In the rows, zero is written as 128.
Rows swapped in pairs by one turn or mirror: which row each one swaps with:
The rows were stretched afterwards, more along some directions than others.
dokik: [124 119 128 125 111 122 125 124 138 112 129 139 121 149 115 119 154]
kapip: [125 147 121 181 142 127 122 141 133 134 109 163 113 147 132 132 117]
tutun: [141 130  98 183 151 133 120 148 102 134 128 145 125 141 111 111 127]
bana: [125 123 118 144 119 126 126 116 138 112 127 135 128 156 105 119 140]
Lisiv: [133 120 121 129 129 116 119 116 142 100 127 127 137 148 115 114 144]
penid: [123 119 139 153 116 132 106 139 124 136 141 183 109 136 144 128 113]
mef: [116 122 109 156 145 184 123 106 156 128 115 133 151 158  95 129 128]
biz: [145 134 107 166 148 126 111 142 101 130 130 145 130 128 121 114 137]
Zabu: [130 142 117 189 150 137 108 129 138 124 111 166 127 151 124 129 124]
rebak: [139 116 128 143 125 127 111 113 143 100 126 132 136 158 103 109 143]
Ziva: [149 135  85 203 162 138  84 147 143 121 138 195 111 164  99 107 119]
Fono: [129 127 131 144 126 121 123 137 116 140 136 162 123 129 143 139 110]
Kuv: [113 112 117 148 144 185 117 115 155 126 124 147 141 163 112 123 126]
gif: [140 132  96 179 148 134 123 151 104 141 132 145 114 139 109 116 125]
zubu: [142 128 103 169 150 122 116 155 109 128 131 149 116 142 121 109 140]
vefi: [129 143 138 164 135 126 122 134 134 129 112 143 126 149 135 124 124]
rizi: [133 142 116 180 150 129 110 126 143 124 106 149 145 145 123 123 131]
famu: [128 123 112 159 132 122 134 120 131 111 124 141 128 159  98 123 134]
Tur: [133 118 135 155 125 133  98 132 121 126 144 177 129 129 142 121 116]
tanif: [140 132 143 159 117 117 101 147 116 137 143 179 115 134 144 119 117]
kero: [108 112 116 145 137 189 118 104 158 128 114 136 151 155  94 122 129]
Rep: [150 153  83 202 158 132 107 152 143 136 123 185 122 155  94 121 119]
Nufor: [120 112 114 157 143 185 119 107 155 125 109 134 144 154  89 116 130]
Kon: [127 115 107 178 142 186 116 107 149 133 115 149 146 167  93 121 123]
zulun: [134 145 114 184 154 127 116 126 135 124 110 151 129 144 126 127 120]
rema: [121 113 125 117 118 131 135 121 146 107 123 123 131 152 113 122 144]
kazuz: [127 164 119 173 147 117 127 148 122 134 113 164 122 147 143 144 118]
puvoz: [155 144  80 223 162 144  95 149 143 129 128 193 130 172  93 112 112]
sonib: [132 116 132 157 129 132  86 128 131 124 144 180 136 136 140 117 126]
feni: [158 130 102 191 157 127  98 146 100 127 132 155 122 141 108 104 132]
rizak: [118 126 123 132 116 136 136 125 145 114 124 128 128 155 106 124 139]
sug: [143 144  76 206 170 138  95 146 147 129 126 179 124 161  90 113 116]
Kedu: [136 114 127 168 134 134  93 133 128 125 141 183 124 138 134 121 113]
koli: [140 127  94 197 163 131 115 148  94 131 138 163 114 150 114 115 124]
tipu: [146 143  82 199 165 144 103 150 141 131 132 177 132 156  96 119 112]
tomu: [145 141  95 178 147 122 114 157 100 138 132 164 108 137 119 120 136]

tanif swaps with vefi
penid swaps with kapip
kazuz swaps with Fono

Rows swapped in pairs by one turn or mirror: which row each one swaps with:
The rows were stretched afterwards, more along some directions than others.
Gegid: [130 140 166 124 114 136  90 185 153  98 146  93 142 121 113 135 177 144]
mefa: [111 154 150 162 113 151 139 142 115 125 111 113 131 133 145 112 139 143]
tefi: [ 70 125 154 142 152  86 153 126 104 122 137 111 157 141 107 152 128 153]
Bepe: [126 158 136 163 118 151 142 141 117 128 142 106 121 155 142 113 136 128]
nimif: [148 132 122 138 151 144 123 140 137 117 140 107 106 173 102 132 130 159]
Poba: [101  85 157 134 139 104 119 130 131 120  93 137 153 118 104 143 163 150]
didok: [106  70 146 144 145 118 117 139 132 124 123 118 158 146 117 123 168 168]
sezub: [139 114 137 152 145 140 107 129 127 141 140  93 141 201 129 130 148 165]
dob: [113  84 147 130 153 110 102 116 115 129 110 128 166 125 129 130 165 170]
Zire: [101 169 139 162 116 129 149 139 144 119 122 102 125 159 128 124 125 135]
kun: [107 151 162 131 132 112  91 157 130 108 163 116 126 130 134 148 114 150]
bog: [145 126 128 146 138 137 111 149 142 140 154  98 133 184 143 129 131 151]
koza: [ 83 119 151 140 145 101 139 133  99 126 147 110 161 134  98 144 143 149]
Pamif: [107 144 166 135 132 121  90 161 134 102 146 112 123 134 127 152 128 156]
Suni: [ 80 121 142 140 150  90 153 129 114 123 147 113 159 154  97 147 127 144]
vus: [100 146 169 132 119 120  88 150 120 118 102 115 141 138 112 138 151 154]
Rike: [ 89 117 120 148 155 112 140 109 101 141 154 106 143 149 121 124 122 142]
zefu: [103 126 153 140 123 128  79 150 114 135 139  78 128 156 100 123 182 170]
neb: [141 148 138 136 113 126 106 178 140 133 124 119 112 108 145 142 108 145]
papo: [ 97 101 157 157 127 155 105 153 119 132 117  78 115 186 131 126 174 176]
rapo: [146 113 130 146 151 139 119 139 141 120 125  95 114 196  79 139 150 168]
Ferug: [103 156 145 136 129 115  83 134 117 119 145 122 121 134 124 149 122 157]
pemep: [ 87 126 141 152 144  97 158 123 105 121 115 127 148 128 119 143 116 128]
Tasuv: [131 147 142 125 102 156 100 169 135 121 157 110 130 131 116 129 165 135]
Ribov: [114 123 155 143 121 146 111 145 126 128 132  91 108 174  99 113 168 144]
moru: [141 135 162 120 127 145  73 179 143 109 153  99 137 126 133 131 174 133]
Nage: [149 117 134 133 157 143 123 130 131 119 127 114 109 174  96 129 140 158]
tude: [118 132 193 137 116 133  85 188 139 111 138 105 140 110 121 122 176 147]
gatok: [118 153 144 138 120 119  74 149 132 113 147 112 131 135 130 146 114 159]
guv: [113  84 141 139 151 107 104 102 118 131  96 135 171 133 126 126 157 156]
pamo: [145 100 125 139 155 134 137 139 128 118 128 106 115 176 103 138 140 163]
kasa: [ 94 127 166 141 130 105  99 153 128 109 130 114 137 122 139 148 115 167]
Nuka: [ 87 117 133 147 145 102 150 122 110 127 140 117 148 141 115 142 111 143]
vafon: [ 80  70 180 151 156  98 112 138 129 120  98 110 160 132 112 135 177 175]
vivi: [106 123 194 146 112 122 114 184 135 100 129 107 146 113 114 118 183 137]
rodug: [ 98  87 148 154 144 102 113 106 114 137  96 128 171 128 121 124 167 166]
bino: [106  75 144 141 151 106 112 119 123 127 100 126 155 136 106 130 168 161]
Tedo: [162 147 140 132 113 142  91 158 143 135 155 117 111 116 154 124 104 121]
Fuvib: [108 129 185 143 124 128 100 199 136 114 153  96 142 122 133 131 184 146]
fozos: [150 135 138 145 114 138 102 141 136 140 125 107 123 133 144 140 116 149]
Fizu: [109 158 164 127 117 106  77 155 121 121 121 120 149 127 108 142 142 160]
negi: [111 160 136 167 122 130 140 134 137 118 131  89 133 154 145 122 133 131]
lige: [136 142 141 164 115 146 150 148 127 120 148 107 133 139 152 107 125 122]
vavot: [147 113 137 130 162 143 103 133 131 129 143 102 109 175  84 135 145 171]
pilib: [ 93 146 162 165 134 121 110 126 122 144 116  94 136 133 134 112 158 135]
toz: [110 132 109 139 137 120 154 127 106 123 142 128 138 135 126 140 108 138]

Pamif swaps with nimif
vivi swaps with lige
Nuka swaps with bino
vafon swaps with toz

Rows swapped in pairs by one turn or mirror: which row each one swaps with:
The rows were stretched afterwards, more along some directions than others.
Bis: [130 117 104 112 114 139 132 130 144 132 146 114 106  84 134 139 143 152
 124 153 131 134 108 129 148 135 127 170 159 129 124 146]
bepo: [116 134 149 125 114 131 119 141 141 150 102  86 111  92 104 109 126 177
 135 108 166 171 119 132 151 123 142 144 134 170 128 123]
Pelat: [ 82  97 169 147 111 119  98 130 179 111 113 136 108 129 136 110 149 145
 144  75 162 117 124 128 151 150 104 173 170 128 110 102]
lodif: [139 160 128 106  92 141 130 152 128 134 151  92 113 100 130 136 139 154
 119 121 162 128 115 151 130 138 100 144 135 150 119  99]
Tusol: [150 139 107 113 133 114 145 125 124 102 127 123 112 104 111 118 148 152
 118 114 146 140 127 153 155 153 173 123 139 153 134 118]
zeg: [131  83 130 143 109 133 109 123 174 130 164 137 154 124 166 138 116 111
 134 163 109 101 111 152 135 107  83 134 167 109 118 119]
vikad: [129  93 124 142 104 110 106 144 162 135 138 128 120 119 154 171 111 126
 149 172 127  80 115 158 150 111 113 145 157 112 134 121]
Gobo: [123 150 145 112 137  97 129 145 107 138 103 102  80 141 142 121 154  98
 150  91 164 125 144  93  99 157 150 148  95 131 131 120]
sare: [126 126 129 131  84 117 132 109 116 118 144  79 109 103 148 163 134 129
 132 156 142 135 103 171 131 148 123 118 151 157 109 111]
Dimo: [ 93  97 166 110 154 126 125 161 122 124 130 165 125 128 109  86 124 154
 132  98 151  95 124 131 156 183 108 181 143 143 122 154]
robok: [126 110 128 127 105 105 145 144 102 141 128 114  97  83 110 128 130 142
 138 145 124 132 128 151 169 138 146 114 144 150 113 139]
bef: [149 127 102 139 101 132 144 101 147 134 150  92 141 146 155 117 125  91
 137 114 133 143 144 163 108 127 158 102 162 124 119 125]
pinan: [146 127 157  92 111 124 115 153 106 151 132 113 114  99 101  99 125 167
 126 129 146 123 139 126 155 152 114 158 121 154 130 142]
pek: [113 167 120 129 113 114 144 159 163 120  99 111  68  93 140 136 187 127
 115  94 173 159 116 128 120 143 159 145 159 126 120 106]
Voko: [136 127 152 131 135 115 111 125 107 120 125 105 147 126 124 131 105 130
 138 134 119 134 146 138 135 138 140  99 107 155 142 129]
Tegin: [110 133 157 145 141 114 129 142 164 120  80 142 105 127 141 152 162 101
 137  99 144  98 107 152 128 103 141 143 121 132 133  85]
timo: [154 122 125 142 118 132 117 135 138 122 136 122 158 123 124 138 125 149
 113 141 144 149 134 114 125 123 116 135 154 114 126 124]
Kupob: [117 107 165 131  88 119 102 115 155 104 123  95  89  92 119 117 142 166
 159 122 163 128  99 158 178 101 106 131 160 139 109 105]
mirod: [141 124 146 141 119 139 129 136 147 142 125  97 180 137 114 122 107 152
 133 155 124 119 143 141 123 131 136 154 125 139 145 125]
Buno: [101 143 126 122 135 126 146 157 131 149 107 132 106 147 142 106 163  97
 125  63 152 150 134 103  81 156 143 162 128 138 112 108]
gava: [136 124 146 101 120 100 108 172 163 124 122 160 102 104 126 124 133 156
 145 125 107  96 119 139 160 125 106 127 121 126 128 117]
vovi: [105 114 141 145 147 129 141 138 168 143  89 160 115 134 141 134 151 100
 135 104 129 107 123 137 121 121 152 169 122 119 128 114]
gar: [122 118 152 123  92 105 118 149 176 156 133 124 126 121 154 130 125 127
 144 136 141 125 116 142 135 106  93 150 144 139 107 117]
rog: [110 104 169 133 136 112 135 126 128 151  97 158 120 143 124 118 130 102
 162 106 126 109 123 144 150 118 124 127 112 138 116 127]
ziror: [136 121 126 102 141 136 125 136  98 125 117 112 111 124 132 108 139 112
 130 135 141 116 129 144 123 125 140 143  98 167 104 131]
nog: [150 138 101 127 119 142 126 131 128 145 137  81 149 102 148 161 124 151
 106 153 128 163 131 115  99 118 149 159 129 155 123 122]
geva: [131 143 146 117 149 115 126 150 110 122 146 124 154 140 115 108 118 122
 122 107 144 131 157  99 127 137 125 116 107 138 150 127]
duton: [129 164 126  99  81 102 156 144 138 121 128  78  70  92 120  99 175 104
 133 115 158 139 125 150 151 108 131 111 155 118 116 123]
zis: [139 118 126 137 112 137 123 143 103 157 125  84 113 109 154 114 165 137
 126 133 150 161 122 105 114 135 106 158 136 149  92 131]
zak: [133  92 107 148 107 135 130 145 156 141 119 130 127 105 140 169 124 144
 125 170 119 125 107 143 128 105 148 142 154 120 129 121]
vatot: [140 121  94 132 104 106 159 127 139 145 134  98 103  96 127 148 127 111
 142 139 130 125 127 160 150 108 163 113 165 123 120 130]
lem: [140 146 138 118 124 151 146 147 125 152  94 111 133 120 114 109 145 133
 108 119 155 148 119 108 109 128 154 162 129 138 122 131]
pabos: [ 99 133 164 109 128 130 141 120 107 106 128  97 140 127  92  99 124 132
 129 108 184 130 119 125 160 130 149 145 131 159 156 132]
ruv: [170 125 117 110 112 108 127 143 162 122 134 136 108 108 132 119 131 129
 113 140 103 103 147 159 154 122 136 116 149 122 124 142]
tunu: [123 106 119  97 116  78 123 165 159 138 158 151  81 101 148 122 143 129
 160 112 112 103 121 127 134 148 110 147 169  95 124 121]
sir: [132 170 119  99 127 111 154 162 111 163 111 118  92 101 127 155 132 133
 121 132 147 138 141 128 132 149 157 144 111 156 115 147]
kaso: [132 160 142  96 126  98 127 159 119 142 139 126  94 126 128 155 144 116
 160 123 159 112 130 102 150 111 116 134 112 120 140 117]
dokuf: [138 144 125 122 139 135 144 128 116 112 127 111 115 122 136 103 169 137
 126 102 128 154 131 129 130 151 139 136 139 150 104 124]
nanil: [134 105 104 125 134 101 145 124 132 113 132 139 113 123 148 118 157 101
 125 108 123 129 123 149 122 150 168 124 143 146 123 116]
Sul: [123 124 131 134 109 114 118 109 164 123 114 129 103 127 142 130 118 112
 144  99 153 142 123 128 126 106 166 125 143 125 150 113]
nalu: [136 120 160 131 124 120 122 105 127 120 131 108 120 120 137  89 129 134
 137  92 151 126 143 168 155 145 121 120 147 162  98 132]
Mupo: [111 130 153 152 105 147 139 110 115 137  88 138  93 115 126 130 146 119
 133 108 154 144  97 144 149 124 124 123 156 126  98 129]
zigo: [ 90 107 157 145 127 120 121 133 141 138 140 121 119 122 155 126 138 150
 156  91 154 129 113 135 132 159  97 172 171 137  99 118]
fuvu: [141 119 133 116 122 126 107 137 120 129 124 112 117 118 113 112 137 170
 127 152 142 127 120 111 138 129 107 174 136 140 115 131]
donug: [116 114 133 128 153 125 123 118 152  91 143 145 130 137 142  96 153 105
 132  90 130 116 125 126 133 154 129 142 151 119 135 126]
rud: [124 109 139 131 121 117 121 135 135 111 126 131  99 108 114 163 152 146
 152 145 145 108 103 150 177 105 139 141 135 133 132 100]
Seguf: [147 105 131 126 129 114 118 117 168 101 131 150 141 129 161 109 144 118
 104  82 144 130 132 138 106 146 125 151 160 119 118  94]
timi: [138 132 173 131 150 164 118 116 110 136 111 109 162 133 108 121 115 161
 109 113 154 136 139 118 145 123 129 159 104 180 137 136]
vozap: [104 134 112 123 141 114 151 159 142 129 102 153 104 134 139 144 144 123
 129  91 141 129 138 146 137 174 162 148 148 145 117 140]
pes: [124 118  99 140 122 139 159 126 106 141 148 117 122 103 144 163 142 114
 125 164 131 133 111 144 139 123 136 118 165 130 112 153]
pegu: [121  99 113 126 141 134 133  97  93 117 149 124 118 117 117 151 109 127
 150 132 147 135 123 134 159 144 168 105 146 138 157 142]
nerug: [151 117 119  89 126 116 105 158 142 124 123 111 121  87 129 141 121 158
 131 147 112 147 121 105 136 100 129 124 123 147 153 123]
Popek: [160 125 120 100 121 124 113 106 112 148 157 108  97 108 151 136 106 131
 162 127 127 136 150 138 144 118 118  97 120 149 117 139]
Kilu: [134 111 100 114 119 126 143 162 119 133 156 125 114  87 115 144 117 169
 134 148 122 132 118 147 159 163 155 123 148 147 138 141]
sofer: [104 132 164  88 124 103 122 154 145 112 131 155  85 125 103  99 151 137
 148  82 181 100 110 119 166 142 117 160 140 125 131 113]
zaga: [139  95 151 141 139 118 101 145 137 100  86 126 105 103 118 102 114 166
 140 125 131  93 127 136 155 134 145 141 128 127 127 132]
nakig: [117 109 156 131 134 126 103 142 148 138 116 132 123 115 138 137 103 182
 154 126 143 112 123 131 166 126 115 159 123 158 114 138]
bipil: [137 100 122 153 122 163 128 105 133 144 115 115 133 131 162 142 130 114
 144 148 131 122 111 146 124 100 114 129 133 115 103 135]
kem: [ 94 151 176 109 112 118 115 166 157 125 113 116 117 111 125 120 156 147
 144 107 171 129 106 124 143 119 101 171 131 142 112 112]
zeve: [163  94 114 126 108 139 120 110 114 153 127 113 114 100 149 134 133 144
 126 132 137 145 136 127 126 129 112 155 148 116 102 131]
zad: [127 145 135 127 142 130 134 176 135 134 115 103 102  97 136 108 154 160
 130  94 159 155 124 104 127 144 137 144 129 151 113 124]
kelan: [151 155 102 112 147 120 167 127 138 131 103 145 110 107 112 154 151 126
 109 103 151 156 127 123 123 106 183 134 126 132 129 117]
zas: [103 102 130 123  98 120 130 124 133 120 101 129  91  97 130 121 145 108
 155 126 139 119 116 180 152 147 154 116 152 136 111 117]
tav: [130  80 112 138 101 127 117 130 134 128 130 115 120 102 144 120 122 134
 132 151 102 139 111 140 123 124 119 121 170 129 102 127]
rarez: [157 165 115 104 132 122 166 139 153 158 137 111 127 130 148 114 139 103
 132 120 141 120 144 133 114 111 128 134 135 127 104 131]
gedo: [146 131 105 124 151 109 137 148 127 118 123 150 127 138 145 119 149  92
 114 110 101 117 147 118 102 155 155 126 133 108 118 130]
tiv: [137 140 130 122 138 109 130 117 137 103 119 132 100 138 131  95 171 115
 130  95 137 124 125 142 127 129 120 131 142 133  99 108]
zamup: [118 116 128 109 135 115 142 141 103 149 137 152 100 128 104  92 122 121
 151  98 141 120 133 144 174 170 127 106 154 127 112 159]
Nef: [121 131 127 144 141 125 142 148 161 128 114 148 123 149 157 131 162  87
 124  87 143 126 122 125  97 117 139 129 138 113 120  97]
vedek: [103 126 147 108 117 124 110 133 143 129 118 105 115 120 148 105 136 108
 152  95 180 138 130 123 117 133 139 146 127 152 130 103]
guk: [136 156 152 130 123 129 124 155 117 161 129  92 157 148 133 111 129 125
 131  96 157 144 145  81  84 125 104 153 117 124 118 118]
pida: [114 155 160 119 130 113 136 154 115 144 129  93 117 116 130 102 149 128
 129  80 177 159 139 100 124 130 127 141 114 171 120 108]
Sefet: [121  96 133  86 119 108 111 118 158 123 145 144  85  94 126 125 133 135
 151 104 138 115 114 113 164 102 114 138 151 127 132 108]
bilu: [114 155 158 132 128 129 135 162 133 141 118  96 150 130 111 114 147 123
 118  91 174 141 125  99 113 129 126 162 130 142 140 100]
Ziza: [130 116 115 127 118 119 126 155 204 109 115 163 140 135 154 135 141 112
 113 132 122  97 110 150 103 128 150 154 140 103 147 104]
Kiv: [117 134 150 139 119  91 125 132 178  92  92 124 104  94 128 173 136 154
 141 139 146 119 101 161 168  94 168 135 140 150 135  98]
Zikap: [116  82 112 146 117 120 121 119 148 135 138 121  96  95 140 171 129 149
 160 153 151 110 116 143 173 110 141 146 158 122 139 124]
mal: [112 147 118 136 140 107 147 159 162 116 115 128 124 130 138 138 167  99
 117 102 138 134 134 120  94 132 183 141 128 126 162 109]
gup: [130 132 147 114 133  93 110 164 187  92 122 140  92 106 142 134 169 137
 133 118 165 108 102 119 153  90 127 156 144 125 124  84]
Vuve: [132 115 149 122 105 126  99 172 136  93 108 120 130 117 123  93 159 132
 106 154 116 106 115 164 118 147 109 146 124 145 108 105]
Lazep: [131 112 137 108  95 116 117 147 149 127 156 106  97  86 136 101 146 146
 141 127 118 125 119 166 147 128  81 125 159 131 108 123]
lek: [109 124 177 133 136 125 108 161 147 111  77 164 121 112 110 120 130 177
 113 112 141 114 123 141 146 180 140 172 128 158 123 127]
Masu: [115 107 132  90 119  85 124 140 152 108 147 156 106 112 120 131 120 117
 168 133 119  88 118 156 172 119 141 118 142 117 140 133]
Nof: [160 132 100  85 131 114 126 155 142 121 153 111 113  99 141 112 135 164
 121 144 127 145 134  94 130 135 147 163 142 144 130 140]
kadis: [164 142 122 115 129 134 118 138 103 136 123  79 104  94 125 104 145 175
 128 131 168 161 134  96 147 127 124 145 128 147 110 139]
badok: [142 134 103 127 101 105 159 136 148 139 124 121 124 104 128 151 123 129
 123 136 115 126 122 161 121 121 163 124 156 126 112 124]
Lonuz: [105 122 148 135 138 105 125 149 182  96 117 158 100 110 142 129 182 118
 127  89 161 107 100 133 145 119 120 142 156 117 133  80]
savu: [134 149 117 122 116 124 161 147 118 143 100 109  99  68 105 156 137 163
 107 154 135 151 123 146 156 113 160 130 127 156 112 139]

sofer swaps with Kupob
Ziza swaps with bipil
Seguf swaps with zeve
kaso swaps with Kiv
zaga swaps with lodif
gup swaps with rud
tunu swaps with zigo
pek swaps with pegu
savu swaps with geva
robok swaps with pida
Sul swaps with Mupo
nanil swaps with zis
Nef swaps with zak

